Families of rows that turns and mirrors carry onto each other, the same ones carrying the whole set onto itself: the rest of each named row's family, in list order:
5 families of 8 rows:
q_953: [ 26  22 -39  28  -5  11 -33  12  -2  -6 -22   1 -23 -19 -13   4 -25  15
  -5   1   1  -9   0 -13 -10  20]
q_199: [-18  19 -46  -4   2   4 -26  31 -13   1 -34  -6 -35   8 -10  -7 -25 -15
  14  -4   5 -25  -4  -8 -27  -4]
q_839: [-13 -25  28   9  24 -12   2   7  -3 -23  10 -17  17   3  14  -6 -22  -8
 -18  -1  -4  -2   5  18  20  13]
q_751: [ 13   0   2   3  18   1 -36 -13 -10 -20  15  -6  -3  -7  18  -6 -31 -34
   6   2  -8 -26  34  39  15 -36]
q_822: [-32 -23 -27  24 -22  -5 -37  14   5  14 -15   8 -24  -2  13 -11 -50   8
  23 -13  19  20  17  -8  -4  20]
q_309: [-19 -39  29  11  12   5  13   5 -11 -32   8  -3   2   7   0 -10 -25 -15
  -6 -13 -10 -11   2  16  26   2]
q_392: [ -1 -17  -9  -2  11  13   2 -35 -30 -11  12  -4 -24 -41   8  -5 -19  -6
  -8 -11  19 -18  21  25   8 -35]
q_697: [ -2 -10 -12  -4  26  -4   3 -37 -25 -14   4   6 -17 -34  22  -2 -20  -4
   4   6  22 -14  13  32   9 -36]
q_178: [-14   9 -49   4   7   6  -9  21  -4   5 -28 -19 -27  12 -12   1 -30 -18
  15  11  13 -25 -10 -14 -25  -5]
q_601: [ 29  18 -33  14   0   6 -21  15   1   1 -33   5 -29 -17 -17  -5 -40   7
 -13  11   3 -16   9 -19 -13  13]
q_937: [-18 -15  -9 -17  30  -7 -13 -28 -27 -21   4  -5 -22 -35  18  -4 -19   2
   8   3  28  -6  18  30   8 -36]
q_190: [ -3 -10 -12 -12 -15  -2 -39  27  -5  40  -8   3 -11   1  -5 -12 -17  15
  13  -1   1  32  20  -9 -16 -24]
q_252: [ -8   4  38   7   1   3   3   3 -12 -27   8  10  16 -11  24  24 -32 -31
   3 -10  23  -3  24   4 -13   1]
q_131: [-14 -24  29  12  29  -7  13  11  -1 -27   2   1  12   3   6  -9 -26 -11
 -10  -9   0   0   4  38  14   2]
q_480: [-28 -19 -18  24 -19 -15 -35  27   6  26 -32   8 -24  -2   3 -21 -51 -10
  10 -11  17  13  21  -7 -11  14]
q_307: [-21  18 -55  16   2  12 -29  20 -14  -8 -14  -7 -28   1 -11   7 -25 -11
  18  -7   7 -17 -11 -16 -23  -2]
q_518: [-14 -18  -9 -15 -13  -1 -44  27   2  32 -17   1  -7   6 -12 -10 -20  28
   7  -9  -3  23  12 -12 -12 -10]
q_876: [ 34   8 -37  12  -2   0 -32  16  -7   0 -24  11  -7 -24 -10   3 -31  11
 -11   4   8 -21  10 -32 -12   5]
q_198: [-13 -16  23   0  17 -17  11  10   0 -36   6   6  13  -4  -8 -19 -13 -13
   2 -11  -6 -11 -14  17  13   0]
q_792: [  7 -15   2  16  10  14 -25 -29  -9 -14  18 -16 -16  -6   1  -8 -31 -31
   3  -5 -10 -31  36  27  14 -39]
q_116: [-30 -27 -16  10 -26 -13 -44  23   9  25 -18 -11 -19  -6  15 -22 -55 -13
  12  -6  17   9  12 -14  -4  11]
q_301: [ 10  -8  -2   8   9  -7 -34 -42  10 -18   2  -4  -3   2  14  -7 -26 -32
   3   6  -4 -12  45  30  10 -27]
q_478: [-29 -28 -17   8 -15  -8 -38  11   5  31 -29   0 -23  -9  11 -10 -53  -1
  11 -20  16  12  14  -9 -15  20]
q_204: [ 11  -7  -3  14  19  -4 -31 -33  -4 -14   9  -2  -4  -2  17  -1 -30 -32
  12  12  -8 -25  33  28  12 -39]
q_777: [-16 -11  -9  -4  -8  -3 -36  34   1  24 -22  16 -13   8 -14 -16 -20  38
  10 -12   7  18  20  -4 -22 -16]
q_336: [-20  18 -46   0   7   6 -19  24 -14  -1 -24   3 -28   3 -12  -4 -36 -15
  11   7   7 -25  -2 -26 -27 -13]
q_260: [-15   0  41  -2  -7  11  -7  -2 -10 -27  14  15  26 -11  28   8 -23 -23
  -1 -14  17   5  18   7  -4  -5]
q_746: [-26 -20  30   2  23  -5   7   5   1 -29  10  -6  17  -2   7 -17 -21 -12
  -3 -12  -5  -7  -6  24  16  11]
q_940: [ 18  -5   2   7  24   1 -31 -20  -4 -15  17 -16   0   0  12 -10 -31 -15
  16  12   3 -33  29  25  13 -41]
q_600: [-16 -16 -14 -17  -8  -1 -28  16  11  22 -10   0  -8   8  -3 -10 -22  47
  -4 -13   8  19  18 -12 -21  -7]
q_45: [ -7 -10 -26   1  16  -4  13 -43 -19  -8  10   4 -11 -34  21  -6 -19 -16
  -6   3  28 -12  21  20   4 -28]
q_801: [-23  17 -43   0  15   8 -30  29 -16 -10 -22   1 -15  10  -7   0 -34 -22
   3  -4  -6 -21   1 -32 -25 -10]
q_289: [ 24  22 -35   9  -2  -1 -35  18  -9   3 -36   9 -25 -22 -10   1 -29   7
 -16  -2   2 -16  21 -12 -13  21]
q_908: [ -9  -4 -17 -12  23   1   6 -31 -19 -16   5   5 -16 -35  25  -5 -22 -13
  -4 -12  18 -14  21  43   5 -24]
q_441: [-18 -29 -22  13   0 -19 -30   7   8  34 -25   3 -25  -8  11 -19 -60   8
  20 -30  10   5  18  -5 -12  15]
q_634: [-16 -10  30  -7 -17  12  -4  -8  -4 -34   6  15  22  -3  37   5 -22 -19
   5 -20  23  -3   1   1  -4 -16]
q_87: [-15  -9  31   3  -5   7  -4   4  -9 -31   5  29  24 -11  30   4 -29 -28
   1 -19  18   2  16  15  -4 -22]
q_399: [-12 -20  36   0 -12  25   5   2 -21 -30   8  16  11  -5  20  11 -28 -18
  -4 -17  14   1  22   0   4 -13]
q_898: [-14  -9 -18   5 -16   2 -42  25   2  16  -4   6 -12  12  -8 -10 -19  39
  12  -5   2  34  18  -6  -5  -5]
q_798: [ 30  18 -24   4   4  12 -15  21   0  -7 -41  -1 -27 -18  -3 -12 -36   6
 -18   3   7  -4  -5 -16 -12  19]

The rest of the family of q_441: q_937, q_190, q_252, q_198, q_301, q_801, q_798
The rest of the family of q_751: q_199, q_131, q_480, q_777, q_289, q_908, q_87
The rest of the family of q_260: q_697, q_601, q_518, q_478, q_204, q_336, q_746
The rest of the family of q_898: q_953, q_822, q_309, q_392, q_307, q_792, q_399

